Small tables with named rows and columns. After each table, cells are looked up by row and column.

Potiku =
,Dukog,Zad,Vogi
Sudozen,61,222,219
Bov,209,34,37
Tobo,212,46,39
Fari,52,219,215

Sudozen, Vogi: 219
Tobo, Dukog: 212
Tobo, Zad: 46
Sudozen, Zad: 222
Bov, Zad: 34
Tobo, Vogi: 39
Bov, Dukog: 209
Fari, Vogi: 215
Bov, Vogi: 37
Fari, Dukog: 52
Fari, Zad: 219
Row with the largest Dukog: Tobo

Bomu
columns: Vab, Kigo, Kif, Sege, Rog, Logad, Befute, Rudetu
Zibepom: [747, 711, 204, 201, 212, 731, 223, 739]
Gazosan: [840, 811, 111, 98, 105, 829, 114, 843]
Kos: [641, 618, 308, 307, 314, 631, 322, 635]
Fivalub: [688, 668, 261, 255, 261, 680, 267, 687]
Kiz: [195, 273, 737, 731, 706, 210, 735, 202]
Setale: [644, 616, 305, 307, 315, 631, 324, 635]
Tuzepuf: [531, 517, 416, 419, 424, 524, 430, 524]
Bam: [529, 519, 419, 420, 423, 524, 427, 524]
Vovugis: [890, 860, 61, 45, 52, 878, 62, 895]
Suluzip: [848, 806, 103, 96, 108, 830, 121, 843]
Lunimef: [335, 373, 605, 601, 589, 342, 605, 339]
Gul: [205, 266, 728, 730, 710, 212, 745, 201]

Suluzip, Rog => 108
Setale, Befute => 324
Fivalub, Rudetu => 687
Kiz, Sege => 731
Zibepom, Rog => 212
Bam, Vab => 529
Setale, Kigo => 616

Lezi:
,Bodila,Tem,Vivagel,Fevupa,Mer,Sig,Nal,Bamita
Denizi,150,106,141,94,170,155,36,200
Mulir,194,124,173,153,170,139,59,86
Gurozi,145,175,219,199,142,89,139,88
Vul,182,187,210,191,152,130,125,37
Kopil,153,136,176,150,157,166,117,164
Lom,153,171,199,182,134,99,137,83
Todaz,150,126,95,67,138,148,84,199
Fen,180,159,128,131,108,130,127,158

Mer of Todaz = 138
Bodila of Kopil = 153
Fevupa of Mulir = 153
Vivagel of Todaz = 95
Bamita of Vul = 37
Bodila of Denizi = 150
Bodila of Todaz = 150
Sig of Fen = 130
Nal of Lom = 137
Sig of Kopil = 166
Tem of Kopil = 136
Mer of Fen = 108
Nal of Todaz = 84
Vivagel of Lom = 199
Sig of Denizi = 155
Tem of Todaz = 126
Nal of Gurozi = 139
Which row has the largest Fevupa? Gurozi

Dakes:
cols = Nimi, Ful, Kuguvak, Purif, Nama
Tugu: [46, 164, 189, 197, 45]
Fevogal: [46, 169, 199, 196, 53]
Dop: [195, 71, 47, 39, 189]
Musuv: [47, 53, 186, 56, 182]
Dariv: [193, 67, 45, 52, 188]
Delona: [79, 155, 184, 186, 57]
Zegamik: [188, 67, 53, 45, 190]
Zolosi: [45, 172, 190, 185, 45]
Konopa: [190, 68, 45, 44, 184]
Lusuzaf: [192, 70, 45, 52, 185]
Fad: [49, 171, 189, 187, 46]
Ped: [186, 74, 46, 52, 195]

Zolosi, Purif -> 185
Dariv, Nama -> 188
Delona, Nama -> 57
Zolosi, Nimi -> 45
Zegamik, Kuguvak -> 53
Fad, Nimi -> 49
Dop, Purif -> 39
Tugu, Ful -> 164
Konopa, Ful -> 68
Lusuzaf, Purif -> 52
Zegamik, Ful -> 67
Fad, Ful -> 171

Nedigit
|  | Nif | Lufefuz | Susa | Veb | Kuban | Fer | Bub | Mize | Vefodut |
|---|---|---|---|---|---|---|---|---|---|
| Ful | -67.55 | -65.62 | 70.35 | 83.32 | 96.80 | -81.00 | 94.60 | -69.26 | 93.62 |
| Salumu | -79.69 | -78.38 | 53.17 | 93.55 | 78.50 | -62.88 | 73.43 | -79.66 | 75.40 |
| Daf | 80.25 | 78.49 | -55.39 | -68.19 | -81.22 | 93.23 | -79.15 | 81.87 | -77.95 |

Ful, Mize => -69.26
Salumu, Bub => 73.43
Salumu, Nif => -79.69
Daf, Vefodut => -77.95
Salumu, Susa => 53.17
Daf, Fer => 93.23
Ful, Fer => -81.00
Ful, Kuban => 96.80
Salumu, Veb => 93.55
Ful, Susa => 70.35

Bage =
            Dof     Suv    Bila
Vegezu    0.475  -0.890   0.514
Tude      0.485  -0.922   0.522
Bar      -0.941   0.413  -0.867
Mim       0.539   0.478  -0.910
Nez      -0.879   0.431  -0.895
Fipu      0.163  -0.870   0.497
Kitamip  -0.906   0.468  -0.952

Bila of Vegezu = 0.514
Dof of Kitamip = -0.906
Bila of Tude = 0.522
Bila of Fipu = 0.497
Dof of Bar = -0.941
Suv of Kitamip = 0.468
Dof of Vegezu = 0.475
Row with the largest Suv: Mim

Table Tar
	Momuzak	Zasafaz	Zanepat	Baru
Maro	289	592	921	612
Libemug	727	411	269	478
Rik	882	477	341	271
Rira	140	490	243	716
Reg	272	454	101	656
Fon	802	458	211	322
Zove	237	442	140	710
Sud	221	526	437	647
Gav	410	641	859	425
Suve	686	361	123	558
Dofeke	287	631	788	506

What is the Zasafaz of Maro in Tar? 592
What is the Momuzak of Fon in Tar? 802
What is the Momuzak of Sud in Tar? 221
What is the Zasafaz of Suve in Tar? 361
What is the Momuzak of Zove in Tar? 237
What is the Baru of Sud in Tar? 647
What is the Zanepat of Maro in Tar? 921
What is the Momuzak of Gav in Tar? 410
What is the Zasafaz of Dofeke in Tar? 631
What is the Zanepat of Fon in Tar? 211
What is the Zasafaz of Fon in Tar? 458
What is the Baru of Rira in Tar? 716
What is the Baru of Suve in Tar? 558
What is the Zasafaz of Sud in Tar? 526
What is the Momuzak of Dofeke in Tar? 287
What is the Momuzak of Maro in Tar? 289
What is the Zasafaz of Gav in Tar? 641
What is the Baru of Reg in Tar? 656
Row with the largest Zasafaz: Gav

Pav:
,Lafekaz,Govuv,Besem,Fusi,Mopufa,Luzuguz,Zik,Nim,Leluror
Bip,1.6,-0.1,1.2,4.6,0.5,-1.3,0.5,1.7,0.7
Vono,1.4,0.1,1.0,3.5,0.8,-1.3,0.9,0.9,0.8
Vutidol,0.4,5.6,3.3,-4.5,1.6,-1.7,-0.5,8.2,2.6
Zuz,0.1,4.4,1.5,-6.9,2.3,-1.6,2.0,1.5,2.1
Vug,0.9,1.2,0.7,-0.5,1.4,-1.4,1.9,-0.6,1.1

What is the Luzuguz of Bip in Pav? -1.3
What is the Besem of Vutidol in Pav? 3.3
What is the Leluror of Bip in Pav? 0.7
What is the Besem of Vug in Pav? 0.7
What is the Govuv of Bip in Pav? -0.1
What is the Besem of Bip in Pav? 1.2
What is the Nim of Vono in Pav? 0.9
What is the Mopufa of Bip in Pav? 0.5
What is the Fusi of Bip in Pav? 4.6
What is the Lafekaz of Vug in Pav? 0.9

Gifo.csv
,Bon,Sas,Ziv,Vit,Vod,Bige,Pagemu
Fom,5741,5981,2278,3643,3004,8215,2823
Pev,863,296,7118,3705,4596,4903,898
Zov,3351,4628,4306,4869,3586,3476,3425
Nopupa,3446,2072,2414,3759,7483,5710,831
Maz,4840,2199,1244,6373,5243,7397,4911

What is the Sas of Nopupa in Gifo? 2072
What is the Bige of Pev in Gifo? 4903
What is the Bon of Zov in Gifo? 3351
What is the Vod of Maz in Gifo? 5243
What is the Vit of Maz in Gifo? 6373
What is the Ziv of Pev in Gifo? 7118
What is the Ziv of Fom in Gifo? 2278
What is the Bige of Fom in Gifo? 8215
What is the Bon of Fom in Gifo? 5741
What is the Pagemu of Nopupa in Gifo? 831
What is the Sas of Fom in Gifo? 5981
What is the Bige of Nopupa in Gifo? 5710
Which row has the largest Bon? Fom

